A state moves one step at a time under one of 6 hidden systems, and each row is a state written as 20 numbers. Each run below is a few steps of one system.
path 1, E:
[[  1  15 -38  21  15 -44   7 -13  31 -11   6 -26   5  25 -15  10 -18 -19
   19  10]
 [-40 -18   8  46  -1  14  51   2  -1 -12   7 -10 -24  14  26   2   1  -3
  -18   5]
 [ 10  26  26 -11 -38  49  -7   2 -26 -13   8  23   3  12  18  21  -1  39
   10  13]
 [ 37  27 -31 -11  14  -3 -40 -12  44 -24   5   2  14   2 -27   7 -41  13
   -3  -8]
 [  0 -15   3  54  30 -28  42 -12  44   3 -18  14 -25 -14  11 -18 -15 -40
   -8  -5]
 [ 22 -15  39  12 -21  44  41   4 -43  16  -9 -11 -33  12  32  27  37  -4
   20  -4]
 [ 20  13 -16 -35 -20  49 -69  11  -4  -1   3 -10  -1 -11 -26  29   1  42
  -34 -24]
 [ -1  27  -4   9  21 -58 -33  -3  62   8 -19  45  15 -27  -9 -41 -19 -21
  -21 -27]
 [ 16 -19   8  15  28 -42  66   8 -15  16  -6  -6 -30  14  32  -2  41 -58
   61  -6]
 [-31 -27 -22  -2 -26  61  -8  16 -54  23  13 -53 -37   3 -15  53  42  36
   -8   6]
 [-45  52  16 -20 -31   3 -74   1  28  13  -2  28  52  -5  -9 -25 -20  56
  -55 -28]]
path 2, J (11 x 20):
[[ 24 -11  20 -23  -1  27  29  39  23 -13  -4  -9 -20  16   7  26   6  47
  -26  -9]
 [ 13  12  18   2 -24  -6 -17  33  53  12 -33  37   0 -31 -10  16  -2  12
  -17   9]
 [ 46  -7  16 -13   7 -53  17   2  37  15 -21 -12 -12  10 -15  -2  14 -24
   -6 -25]
 [ -5 -34   3  -3  -1 -12  41  42  -7  -5  -1 -12 -46   3  -2  20  38   6
  -25   8]
 [-21  21  17 -11 -63 -14 -22  24   1  20 -11  10   1   0 -15  29  32  17
   -4  10]
 [  5  28 -23 -26   4 -58 -21  19  36 -19   8  -6  13  28  -9   1   5  -4
    1 -28]
 [-25  -9 -27  27  29 -47  43  16   9 -10   8  21 -41  -6   1  -4  13 -15
   14  24]
 [-15  15  16  12 -40  -5  30 -22 -29  36   5 -15 -20  27 -11  29  24  21
   33  25]
 [-11  38 -14 -11 -14  13 -15  15  22 -30  22 -21  22  48  10  26 -16  46
   -9 -14]
 [ -2  34 -13  32  22 -21   2   8  52 -25  -2  64  -6 -18  17 -14 -32  -4
    9  10]
 [ 51  -3  10  27  19 -14  47 -44  -4  34 -12  -6 -42   7  -8   7   1 -15
   41   7]]
path 3, E, 11 rows:
[[ 35  -8  20 -61 -10 -17  15  13   5 -12   3   0   6  15 -26   5  -1  37
   -6  15]
 [  5 -21 -13   2   3 -22   0  34  40  -9 -25 -11  20 -23 -22  13 -15 -18
  -16  43]
 [-10 -26  39  12 -52 -23  30 -13   6  -2  -8 -12   7  13  -5   1   8 -43
  -10   1]
 [ 28  -7  15 -38 -19  -6  10  26 -33 -36  11  -1 -20  20  -2  16  22  23
  -31  10]
 [  7  21 -26  10 -16 -16 -48  27  12 -19 -19   6  18 -22 -16  21  -8  -9
  -23  41]
 [ -7   8   7  30 -24 -51   7 -24  17 -16   0 -10   8  28   4 -12  -2 -57
   -8 -20]
 [  5  -7  -3   4   5  -3  35  20 -46 -38  22   7 -48  22  25  12  29   4
  -10   9]
 [ -5  42 -24  24 -27  30 -53  10 -21  -1  -7  -2   8  -8  -4  39  -3  22
   -7  37]
 [ -9  35  -8  20  -3 -25 -26 -33  38 -20  12  -2  26  30   8 -22 -29 -22
  -17 -46]
 [  9  -4  -9  18  41 -14  52   7 -12 -32  19  43 -52   4  34 -13   7 -13
   21   0]
 [ 11  20 -16  37 -11  53  -9  -9 -35  33 -13 -27 -21  -3   0  51   9  22
   28  38]]
path 4, C, 11 rows:
[[ 21 -23  22   5 -14  38  15   1   4  -2  -9   6 -11 -12   7  14   1 -13
    7  -1]
 [ 33   5  14  -3  -9  18 -15 -18  -2   7  -8 -16  -8   7 -11   6  -4  15
  -31 -21]
 [  5  -4   0   2  24  -6 -11  28  12  -4 -17  -7   3  -9  16  -9   9  -9
  -37 -23]
 [  4 -29  -1 -11   2   5  -1   5 -10  11   0   5 -19 -20  -1  -3  24 -32
   18 -24]
 [ -4   1 -11  -9  -1   2  -9 -15 -29  24  10 -25 -22  12 -18   9  21  23
   -8 -13]
 [-39  20 -10   2   0 -14 -26  29   3   9  -4  -2  18   0  11  -3  16  12
  -18  -7]
 [-20   3 -15 -11   2 -17  -7  -2   8  -8  21  30  -1  -9   2 -15   4 -27
   42 -19]
 [ -6   5 -23   5  18  -9  21 -25 -17  11  20  -1 -28   6 -21   4  -5  25
   20  24]
 [-36  22   9  25 -13   2   6  12   8  22 -15 -10  26   6  13  10  -3  24
    0  32]
 [ -7  10  16 -13 -23  10   1  -5  31 -27  15  27  28  12  15  -8 -21 -12
   26 -19]
 [ 37  -6 -10  -8  28  -5  18 -19  10 -20  10  24 -28  -9 -21  -6 -31  21
   -4  20]]
path 5, H (11 x 20):
[[ 17   6  -6 -22   5  14  -4   5  19 -29  14  11  21  10  10   1 -22  -2
   31  -6]
 [  3  -6 -16  18  23  -7  13 -17  25  -1   1  16 -19 -19 -22  -6 -29   7
   -7  21]
 [ 15   3  39  24  -1   6  34  -6  -5  28 -23  -4  -5   4  21   0   6   6
   -1   9]
 [ 27 -18  13 -28 -18  42  -2  16   5 -23   5 -10   2   8   6  19  -1   5
   -2 -20]
 [ 11  -4  -7 -14   1 -10 -31  -5  21  -2  -7  26  -4 -32 -33 -12 -16   4
  -33  -3]
 [ 14   1  14  14  28 -41  17  10   0  29 -29  -9  -4  -3  15 -16  22 -21
   -9  -4]
 [ -4 -30  -5  -6 -15  24  17  21 -19  -5  10 -31 -26  12   3  32  33 -11
    8 -14]
 [-19  15  -2 -24 -40   4 -47 -11  -9   9  10   9   7  -6 -33   5   2  26
  -17  -6]
 [ -9  28  -8  -6  28 -56 -15  18  14  -4  -8   5  36   9  18 -29   2 -12
   -5  -7]
 [-22 -28 -29  22  17 -12  40  12  -3 -13  17  -8 -30   2   8  12  15 -38
   37  11]
 [-14  17   5   6 -40  27   1 -40 -29  30  16  -9 -18  13 -24  26   1  42
   18  18]]
path 6, L (11 x 20):
[[ 10  19 -15 -19 -29 -31 -34   3  50   3   3  37 -15 -13 -32  11   6 -14
   23 -33]
 [ -3  22 -17  12  39 -59  26  10  32  15   2  -1 -40  22   1  -6  18  18
   -9 -28]
 [-37   9  12  26 -27  -3  30  54  10   7 -11   9 -17   9  37  30  41  -1
   19   9]
 [-16  28  -7 -22 -61   1 -17  -7  32 -10  27  11   9  27 -23  31  -4  17
   36 -14]
 [-13  38 -27   0  44 -36   3   2  40 -24  19  26   1  14   1 -23 -34  43
  -14   0]
 [  0  10  17  48  17  -8  56  17  16   7 -20  34 -14  -9  43   1   1 -18
   41  33]
 [ 24  -3  24   0 -58  38  35 -17  17  -1   9 -23 -20  35 -14  54  -4  21
   24   3]
 [  8  28   3 -21  -5  13 -32  19  35 -30  -1  10  26   4  -9   0 -36  62
  -62   7]
 [ 45  17  13  10  36 -26  -4  12  36 -10 -30  58  18 -35  27 -30 -19 -44
   22   3]
 [ 54 -38   6  13   1  -1  62 -18  12  11  -2 -17 -74  10 -18  30  18 -21
   22 -17]
 [-10   3  23  -4 -45  15 -12  41   3  19 -26 -32 -11   8 -16  40  27  60
  -76  12]]
path 7, D (11 x 20):
[[  6   2 -11 -39   2   7 -27 -47  13  29  15 -14  27  -3 -47 -11 -31  28
   26 -10]
 [-14  -2  16  -5  48 -28  42   9  35   5  -7  -6  32  11  15 -37 -29  30
  -15  14]
 [ -1 -49  24 -24 -16  38  43  24  -1 -22   4  15  16 -16  16   7  -4 -20
   45  31]
 [ 32 -24   8 -49 -36  19 -25 -26   1  12   1 -40  19   4 -56  18 -12  16
  -14  -4]
 [ -6  16   9  -8  24 -48 -16  27  35  -9 -25   0  50  -3   3 -32 -22  12
  -55  17]
 [ 21 -34  19 -12  -6 -26  41  20   3 -33  -3  41   0 -17  18 -12   8 -67
   45  20]
 [ 28 -50   0 -26 -31   3   7 -23 -38  10   7 -54 -35   8 -54  29  24  -4
  -23   6]
 [-40  30   2  10 -15 -25 -53  31 -17   0 -22 -25  53   4  10 -10   7  15
  -73  19]
 [ 12  28  -5 -12  -6 -48 -10  10   1 -53  19  63  13   6  31 -22   4 -61
   50 -10]
 [ 36 -34 -32   0  21 -24  40 -43 -36  -1  24 -20 -80   6 -52  17  10   1
    6  22]
 [-57  16  11  57 -14  19  -9   4 -46  34 -24 -61  33  12  21  11   8  22
  -55  48]]
path 8, C:
[[  4   1  34  11   7   5  19   2  23  15 -24  13  22  -8  22 -17 -12  -2
    2   0]
 [ 34 -22  12 -26   7  30  17  -3  12  -7   4  -6   0   3  -2   4 -12   2
   18 -16]
 [ 13 -19   8  -7   3  11  -4  -5   9  12 -14 -13  -8 -15 -28   1 -10  21
  -42   5]
 [  5  -8  25  -9   5 -19  -1  16   8  21 -26 -14  24  -3  12 -17  16 -20
  -17 -19]
 [  8 -32  -7 -43   1   6   3  16 -11 -13  17  -8  -7   2  -6   2  17 -13
   14 -24]
 [ -6  -5 -12 -13  -8 -17 -20  -6 -20  18   0  -6 -19 -14 -37   5  14  17
  -26  12]
 [-23  18  -2   5   0 -41 -12  14  -5  17 -10 -19  29  14  13  -8  20 -18
    1  -3]
 [-25 -12 -19 -21  -8  -2   7  12 -10 -33  33  15  -4   8   4   0   8 -16
   34  -3]
 [ -1  18 -15   6 -12 -15  -9 -25 -20   6  11  19 -23  -8 -31   7  -6  26
    1  37]
 [-15  33  -2  32   5 -24   3   5  12   7 -15 -21  35  21  22   2  -9  -6
    6  22]
 [-17 -17   5   0 -17  24  23   6  10 -44  23  25   5   5  22   0 -17 -21
   26  -1]]
path 9, L (11 x 20):
[[ 61   5   3   2  35   7  12 -12  32  33 -21 -36 -12  13   0  15  -3   1
   16 -35]
 [-15 -39  25   1  -7  30  19  42  28  -2 -15  -4 -18 -13  12   6  15   8
  -52 -30]
 [ 13   9  27 -50 -37  -9 -35  17   5  28 -15  39  11 -26 -18   1  26   6
   17 -14]
 [ 19   0 -45 -25  50 -39  -9  15  37   7   5 -32  -5  10 -18   2   5  -5
   15 -33]
 [-62 -32  10  29   0 -28  44  29  26  18 -10   5 -22 -13   9 -10  25 -15
  -21  -2]
 [-13  17  29 -40 -59 -17   7  10 -24  17  10   6  11  28  -2  19  38  14
   43   5]
 [-16  14 -61 -25  21 -14 -24  22  30 -38  31 -22  22  21 -21  15 -25  23
    9   9]
 [-46   1   9  46  16 -41  36 -13  35   1  -6  40   8 -17  10 -38 -29 -20
   -1  27]
 [ 33   8  38  -6 -23  -5  62 -16 -37  -1   8  -3 -17  43  20  17  16   7
   48  23]
 [  4  -1 -30  -3 -20  48 -18  25  11 -40  10 -32   8   9 -20  52 -28  43
  -24  43]
 [  2  25  23  21  -6 -21 -30 -28  45  -9 -24  40  48 -24  -4 -40 -53 -17
  -33   9]]
path 10, D, 11 rows:
[[-13  -8 -14   3 -16 -21 -11  16 -20  -4  -5  12   1 -25 -16   9  11 -21
    6  49]
 [  8  14  10   3 -27 -35  -2 -24 -19   4   3 -28  12  34  -6   4  11 -26
    6  -5]
 [-13  10 -17   3   3 -17   5  19 -12 -45  20   2 -15  22   9   6   1  13
  -32  11]
 [  5  21 -10  19 -15   1 -15 -11 -28  -2  -2  25  -5 -14  -4  11  -3 -10
   25  44]
 [ 19  20  -4  25  -1 -10   4 -35  -2  -2   5 -35  -1  37   1   8 -11 -10
   -2 -13]
 [-20   5  -4  29   2  19  10  10   0 -36  10  20 -17   0  19   0 -14  17
  -35  11]
 [ 33  21  10  10 -12  28 -19 -16 -20   7 -10  26  -5 -18   7  10  -3  -7
   25  12]
 [ 24   5 -16  19  25   5  -7 -22  20   2  -5 -34  -8  15  -3   2 -18  -7
  -20 -31]
 [-30 -10  13  28   7  15  13   8   9  -6  -5  33 -12 -25  19 -20  -7   1
  -31  -2]
 [ 34   2  21 -15  -4  30 -11  -3 -25  19  -8  13  -8 -11  14   4  18  -9
   28 -21]
 [ -1 -10 -34  -2  30   4 -25  -2  17  10   2 -36  -3  -3 -17   1  -4   2
  -21 -33]]
path 11, J (11 x 20):
[[ 12  10  13   4   3   0  -6 -17  33   4  -7  36  -5 -19 -11 -18 -26  16
  -18  -8]
 [ 44  -4  13  -1  37  -8  17   3  -4  22 -25 -11  -7  -5  11  -6   8  -3
    1  -1]
 [ -6 -39  14  -2 -18  32  21  21  13   7  -9 -21  -7  -8  -3  23  11  -5
   -6  -2]
 [ -3   5  24 -25 -35  -4 -26   2   8   0  -3  21   4  -7 -16  -6   3  18
  -37 -17]
 [ 27  10 -12 -22  33 -37 -19  32   5  -2 -16   6   7  -9   6 -10  16 -11
   -1  -5]
 [-23 -40 -12  10  -3 -17  30  10   9  13  -2 -16 -15 -13 -17   9  16 -36
   19  11]
 [-28   0  19 -20 -40 -12   9 -17 -29   8  18  -9  -6  24 -16   0  17  27
  -19  -1]
 [ -3  40 -19 -23   9 -11 -31  39  -4 -21   5  10  27  11  18   6   5  25
    7  12]
 [-12  -2 -29  21  13 -29   7  -8  44  -3   3  14   6 -14 -14   0 -22 -36
   41  14]
 [  0 -12  15  14   3 -19  52 -48 -25   9  16 -15 -30  27 -11 -12  -4  10
   -4  11]
 [  2  25  11  -3 -12  45   1  30 -33 -11  -1 -10  11  20  32  28   9  47
   -4  26]]
path 12, H:
[[ -3  29   5 -19 -16 -14 -20  18   5  24 -11  15  -4  -5 -17  13  12  50
  -13  15]
 [-11   2   4  -8  -2 -32   5  39  45  -1 -16 -12  37   8  13   1   4 -20
   10  -4]
 [-15 -28 -10 -10  -7 -24  40  -6  17  -7  26  14 -39   5 -23   4  10 -10
   26  -8]
 [ 10  32   8  -4 -17 -11   4  -1 -20  25  -7   6 -17   9 -14  24  12  49
    8  38]
 [ -3  12  11  -2 -22  -3  -4  30  41 -19 -14 -24  50  23  14  17 -14  -6
   -3   9]
 [ -8 -25   1 -10 -14 -27  28 -15  34 -34  26  37 -22  -1 -18 -16 -14 -26
    9 -15]
 [ 46  29   2   7  13 -26  17 -11 -25  22 -12  18 -39   1 -10  14  12  30
   14  37]
 [ 10   4  10  24 -25  25   1  27  24  -4 -27 -54  28  23  14  43  -4   0
  -18  16]
 [-17 -19  23 -15 -48  -2  -2 -18  34 -35  23  35  -5   3 -13 -16 -13 -22
  -20 -46]
 [ 56  35 -11 -12  35 -47 -10  -1 -21   3  -7  48 -39 -12  -5 -11  14  11
    8   9]
 [ 10   0 -24  51  13   9   4  32  17  19 -36 -66   0   5   8  50  11 -16
   -7  28]]

Which system made each run below?
path 13, 2 rows:
[[ 27  24   6  15   2 -24 -24  24  11  -1 -32  38  -7 -30   3  -2   5  -6
  -27  19]
 [ 23 -12 -17  19  11  -5  12  -9   9   3  -5 -33  -4  12   9  15   6 -56
   36 -18]]
  C
path 14, 2 rows:
[[ -8  26  34  17 -45 -24 -39  -9  -9  15 -30  35  16 -26 -11 -14   2  -4
  -47  23]
 [ 60  23   5  -4  20 -40   4  21  -5 -26 -11   1  -6  27  38  -1  24 -42
   10 -27]]
  D
path 15:
[[ 31   1 -10 -46  34   0  -3  19  -5  29  -8 -29   7   3 -16  12  11  48
   12   7]
 [-52 -34 -10  -7 -15  -6 -15  15  38  15  -6 -26  33 -21 -29  -4  -6 -13
  -17  -1]]
  C
path 16 (2 x 20):
[[ 11  24  -2 -30   8 -16  -3  17 -18 -13  22  26 -27  21  20  -4  32  15
   15 -41]
 [ -7  11 -54  10  17  -5 -28  18  13  11   0   6 -31 -27 -28  29   7  13
   11  19]]
  C
path 17:
[[ 38  20 -13   7   2  14 -41 -31  30  31 -16 -33  12   0 -26  15 -19   0
    4 -26]
 [-36 -28   1  17  36  -9  29  10  22 -13   6 -16  -3   7  21 -31  -6  -7
  -46 -32]]
  C
path 18 (2 x 20):
[[ 17  18  -7  -8  28 -19  -5 -26   8  13  -1  22   7 -11 -22 -20 -30  24
   11  23]
 [ 14 -15  10  13  33   1  42  -1   2  11 -14 -34  18  12  15  -2 -13  -2
   13  26]]
  J
path 19:
[[-32  -1 -21  15   7 -25   3  12   4   2   6   8 -21  -7  -5   0  14  -4
   -4   3]
 [-24  21  11  11 -16  -6   8   3 -14  15   0  -4   5  18  18   7  18   9
   15   5]]
  E
path 20 (2 x 20):
[[-26  16  -1 -16  28 -19  -4  54  -7 -27   2  -8  35  22  46 -19  15  12
  -27 -10]
 [-31 -35 -32  -2  -9   3  -1   6   4 -11  18  25  -8 -35 -15   6   4 -53
   59  15]]
  H
path 21 (2 x 20):
[[-20 -34   9 -21  12 -17  37  -1  28 -15  17  24  -4  -8 -10 -28 -16   0
    1  -2]
 [ 17 -11  21  -5  -4  -1  36   7 -15  21 -16   0  -2  -7  -7  15   5  17
   26  54]]
  E
path 22:
[[-29  -6  -9  15  15  16   8  24  10 -28   4 -12  23   7  28  -3 -13  -1
  -17   5]
 [  5   6  19   1 -23   4   1 -24  -1  -2   5  49  -7 -17  -1 -12  -9 -16
   25   5]]
  J
path 23, 2 rows:
[[-12   0   2 -33   2   4  -5  -9 -36   5  28  14 -16  10  10 -16  27   6
   22 -42]
 [-13  18 -38 -12  38  -8 -26  12 -12  22   4   6  -6 -19 -12  -1   4  38
   11  18]]
  E
path 24, 2 rows:
[[-11  -4 -18   7  33  41   2   8 -37  -6  15  23 -40 -21   8  -1   2  45
  -17  14]
 [ -6   9  16   8  -4  36 -35   5   3  43 -33  -7  50 -30  11  -1  -8  -4
   15  12]]
  H
path 25 (2 x 20):
[[ 14  13   5 -17 -33  26 -11 -14 -43   3  11  -2   0   8 -12  27   5  21
   26  29]
 [  1  15 -33  11  24  11 -37 -10  17 -18   3 -26  32   3  -9  -4 -42   7
  -24   2]]
  L
path 26:
[[ -7  -4   8  11  -3 -14   5 -41 -11  12   2   6   0  -8 -22 -20 -17   0
   -9  20]
 [  6  11  17  -2  14  -3  17  14 -16   2  -9 -17  29  19  28  -4   2  10
    6  21]]
  C
path 27 (2 x 20):
[[ -3  -7 -14  -8  31 -13  -5  19  21 -18   3   9   1  -8   4 -18  -9  -5
  -20 -14]
 [ -8 -16  -1  16   8  -7  17   1 -10  25 -10  11 -25 -23  -3   1  18 -17
   17  13]]
  H
path 28, 2 rows:
[[ 24  10 -32 -15  22 -12 -23  15 -24 -24  12 -48  -2  35   7  14  19  -6
  -19 -26]
 [-56  -2 -28  34 -26  -7 -28   5 -11 -16   8  11 -10 -21  -9   3   6 -25
  -29  15]]
  H
path 29, 2 rows:
[[-10  18 -29   5  -9 -11 -24 -11   1  -2  16   0 -13   8 -16  13   3  -5
   13 -12]
 [-18  25  -4  23  12 -26  15 -12   1  13   5   9 -17  11   3  -8   1  21
   -2   6]]
  D
path 30, 2 rows:
[[ 38  -1 -27  10  30  16  15 -11   8 -17   4 -17  -9   6  -9  22 -30   8
   20  30]
 [-22 -18  25  44 -20  23  20 -10  12   9 -20 -15   7 -10   2   4 -18  -5
  -36  23]]
  C
